One turn moves every row onto another: examples first, then more rows asked:
lafi: [ 14  -4  -8   9  -5   5   5   8   6   1   9   4  -1  -3  -1  12  -8   1
 -11]
zedat: [ -3   6 -10  -2   8   5  12   8   1  -1 -12  -2  -3   1  -1  -1  -8  -2
 -20]
leni: [ -2   3 -10  -3  11   2  13   9  -3   0 -13  -4  -6   1   1   1  -9  -2
 -18]
gaviz: [  8  -1  -8   9  -1   5   9   9   6   4  11   7   2  -5   5   9  -9   2
 -10]
rer: [  2   2 -12 -13  -1   5   0   5   4   4 -19  -2   0  -9   4   1  -9  -4
  -7]
suna: [  9   2  -5  12  -3  -2   5  11   4   1   5   7  -1  -9   2  14  -9   6
 -12]
Mam: [ -2 -11  -9 -12   6  12   0   5  -1   1  -6   9  -9   1  -5   7  -1   4
  -8]
neze: [  5   6  -6  -6  -4  -1  -3  -2   1   2 -12   3  -8 -10   2  -1   0  10
   1]
vugel: [  8   0  -9 -10   1  -2   1   0  -8   9  -9   1 -11 -10   4   3  -5   2
   2]
Bizem: [  2   5  -5 -16  -2   6   9  18  -2  -5  -4  -6  -2  -8  -2   5  -5   1
  -5]
zef: [  1  -3  -7  -7   7  12   8   4   0  -1 -13  12  -5   5  -1   0   1   8
 -15]
gen: [  3  -6  -7  -8  10  10   8   5  -3   0 -13  10  -8   5   1   2   0   7
 -14]
Boruv: [  1   7  -5 -15  -4   7   9  18   0  -7  -3  -5   0  -8  -2   4  -5   2
  -6]
Teme: [  8  -1  -6  -8   5  10   2  12   2   5 -19   5  -9 -10   5   2  -5  -5
 -18]
saf: [  9  -1  -9 -12  -1  -2  -3   1  -4   8  -9   1  -8  -9   1   0   1   2
   1]
nikun: [  1  -3  -5  -6   9  10   8   4  -1  -3 -15  10  -8   4   2   2   0  11
 -12]
debo: [  2  10  -8  -4  -6   2   0  -3   2   2 -10   6  -7 -11   3  -1  -4  11
   1]
Luri: [  0   6 -12 -11  -3   5   0   3   6   1 -21  -1   0 -10   5   0  -9   0
  -6]
Difar: [  1   7  -4 -14  -3   6   9  18  -1  -8  -5  -5  -2  -9  -1   5  -6   3
  -4]
Luma: [  1   3 -11 -12   0   2   1   4   3   2 -22  -3  -2 -10   6   3 -11   0
  -4]
Makur: [  4   6  -6  -5   1  13   2   9   8   1 -20   8  -7 -11   4  -1  -4  -1
 -19]
Fuf: [  7   0  -6  12   0   3  10   9   5   1   8   6   0  -6   8  11 -11   6
  -7]
Fofir: [  6   6 -12 -11  -5   6  -1  -2   1  11  -4   6  -1  -8  -2  -4  -1  -1
  -5]
rikev: [  6   6 -10 -11  -6   4  -4  -2   3   6  -8   4  -2  -9  -2  -5   3   3
  -4]
bev: [ 14  -6  -6  10  -3   2   5   8   4   0   7   3  -5  -3   2  15 -10   3
  -8]
Puv: [ 10   1  -7  10  -3   1   4  11   4   3   8   7   2  -8  -1  12  -7   2
 -15]
tezin: [ 11  -2  -6   9   0  -2   4  13   0   4   7   5  -2  -9   1  15  -8   2
 -12]
tatun: [ -4   7  -8   0   9   3  13   8   0  -3 -15  -2  -6   0   1   1 -10   2
 -18]
gelip: [  9  -4  -7   8   2   2   9  11   2   5  10   4  -1  -5   7  12 -11   2
  -8]
sato: [  5   3  -4  -4   5   8   2  11   3   0 -23   5 -13 -12   7   3  -7   3
 -14]
Kuf: [ 8  2 -6  9 -3  2  9 10  9  1  8  9 -1 -8  3 14 -9  7 -7]
lun: [ 11  -3  -6   6   1   0   9  11   4   4   8   7  -3  -8   3  16 -10   3
  -5]
Digiv: [ -5  -8  -6  -7   6   9   0   4   0  -5  -9   9 -12   0  -2   9  -3  12
  -5]
nevov: [-6 -4 -8 -8  2 14 -1  3  5 -4 -6 11 -6  0 -6  4  0  9 -9]
siro: [ 12  -2  -6  12  -5   4   5   7   7  -2   6   4  -3  -4   1  13 -10   6
  -9]
zud: [10 -1 -8  5 -2  3  9 11  8  5 11  9  2 -7  1 13 -8  1 -9]

Puv turns into tezin
Teme turns into sato
Now these:
gen turns into nikun
siro turns into lafi
leni turns into tatun
Fuf turns into gaviz
Luri turns into rer
saf turns into neze
Difar turns into Boruv
Fofir turns into vugel
Mam turns into Digiv
Kuf turns into zud

